Here are some points:
{ 0.38,  0.14, -0.12, -0.83, -0.70, -0.58, -1.20, -1.05, -0.52}
{-1.55, -0.18, -0.22,  1.18,  0.19,  0.60,  2.09,  0.42,  0.71}
{-1.03, -0.43, -1.22, -1.37, -1.67, -2.01,  2.35,  0.34,  0.65}
{-0.04,  0.31, -0.73, -0.04,  0.01, -0.45, -0.07,  0.19, -0.32}
{ 0.50, -0.75, -0.10, -2.21, -1.62, -1.71, -0.45, -0.21, -0.19}
{-0.59, -1.07, -0.11, -0.74, -1.08, -0.71,  3.07,  1.09,  1.30}
{ 1.07, -1.49,  1.09, -1.98, -1.05, -1.12, -0.46,  0.07,  0.10}
{-0.17, -0.38, -0.41, -1.25, -0.97, -1.06,  0.05, -0.16, -0.05}
{ 0.88,  1.12, -0.43, -0.74, -0.09, -0.45, -3.07, -1.55, -1.30}
{-1.74,  1.69, -2.31,  1.42,  0.23,  0.35,  1.25, -0.09,  0.07}
{-0.63,  0.84, -0.71,  0.51,  0.27, -0.12,  0.14, -0.22, -0.37}
{-0.71,  0.29, -1.54, -1.74, -1.69, -1.81,  0.07, -0.47, -0.34}
{ 0.00, -0.09,  0.08,  0.82,  0.94,  0.72,  0.37,  0.23,  0.16}
{-0.27,  2.02, -1.11,  1.75,  2.04,  1.55, -2.26, -1.06, -1.53}
{ 1.31, -1.83,  1.48, -1.89, -0.68, -0.60, -0.47,  0.12,  0.06}
Then 18 other points, each followed by its number:
{ 0.22, -1.73,  2.52, -0.32, -0.54, -0.54,  0.77,  0.49,  0.59} 0
{-1.19,  0.60, -0.32,  1.72,  0.66,  1.25,  0.91, -0.85,  0.16} 1
{ 0.34,  1.27,  0.00,  1.77,  1.39,  1.71, -0.72, -0.19, -0.40} 2
{ 1.41, -0.66,  1.19, -0.06,  0.70,  0.71, -1.94, -0.59, -0.37} 3
{ 0.82,  0.29,  0.37,  0.58,  1.04,  0.93, -2.16, -0.83, -0.77} 4
{-0.10, -0.30, -0.51, -1.42, -1.42, -1.42,  0.77,  0.23,  0.30} 5
{-0.03,  0.77, -0.37,  0.41,  0.24,  0.28, -1.10, -1.09, -0.58} 6
{-1.34, -0.55,  0.91,  2.63,  1.19,  2.18,  3.59,  0.91,  1.60} 7
{ 0.46, -0.43,  0.29, -0.91, -0.53, -0.73, -0.26,  0.64,  0.15} 8
{-0.67,  0.91, -0.72,  0.59, -0.34, -0.26, -0.05, -0.05, -0.03} 9
{ 0.77, -0.62,  1.37,  0.82,  1.14,  1.38, -0.44,  0.66,  0.30} 10
{-0.73, -0.17, -0.67, -1.10, -1.29, -1.24,  0.81,  0.09,  0.25} 11
{ 0.66,  0.88, -0.25, -0.01,  0.30,  0.34, -1.08, -0.22, -0.61} 12
{-0.44,  1.33, -1.02,  0.35,  0.19, -0.10, -1.54, -0.19, -0.70} 13
{ 1.97, -0.92,  1.91, -0.45,  0.44,  0.74, -1.06,  0.53,  0.11} 14
{-1.37,  0.71, -0.57,  1.89,  0.23,  0.73,  2.09,  0.20,  0.87} 15
{ 1.31, -0.75,  1.64,  1.62,  2.08,  1.91, -1.02,  0.06,  0.05} 16
{ 0.14, -0.61,  0.25, -0.64, -0.62, -1.00,  0.58,  0.47,  0.22} 17
Which of these numbered points is nearest to each point below, ignoring the 3 directions in which the first points spread most? Its number follows each.
{ 0.79, -0.15,  0.33, -0.42, -0.35, -0.46, -1.05, -0.15, -0.06} > 9
{ 2.04, -1.85,  2.61, -1.07, -0.07,  0.33,  0.05,  0.90,  0.60} > 12
{-1.12, -0.04, -0.22,  1.12, -0.53,  0.07,  2.45,  0.55,  1.25} > 15
{ 1.81, -1.74,  2.55, -0.61,  0.25,  0.65, -0.96, -0.21,  0.09} > 6
{ 1.27, -1.37,  1.42, -1.40, -0.26, -0.53, -0.57,  0.83,  0.23} > 8
{-0.80,  1.01, -1.24,  0.42,  0.00, -0.23, -0.17,  0.13, -0.28} > 13
{ 1.78, -0.96,  1.81, -0.82,  0.50,  0.05, -2.10,  0.46, -0.31} > 8
{-0.49, -0.41, -0.23,  0.10, -0.29, -0.04,  1.93,  0.69,  0.74} > 5
{-1.51,  1.77, -2.48,  0.90,  0.14, -0.17,  0.24, -0.68, -0.48} > 4
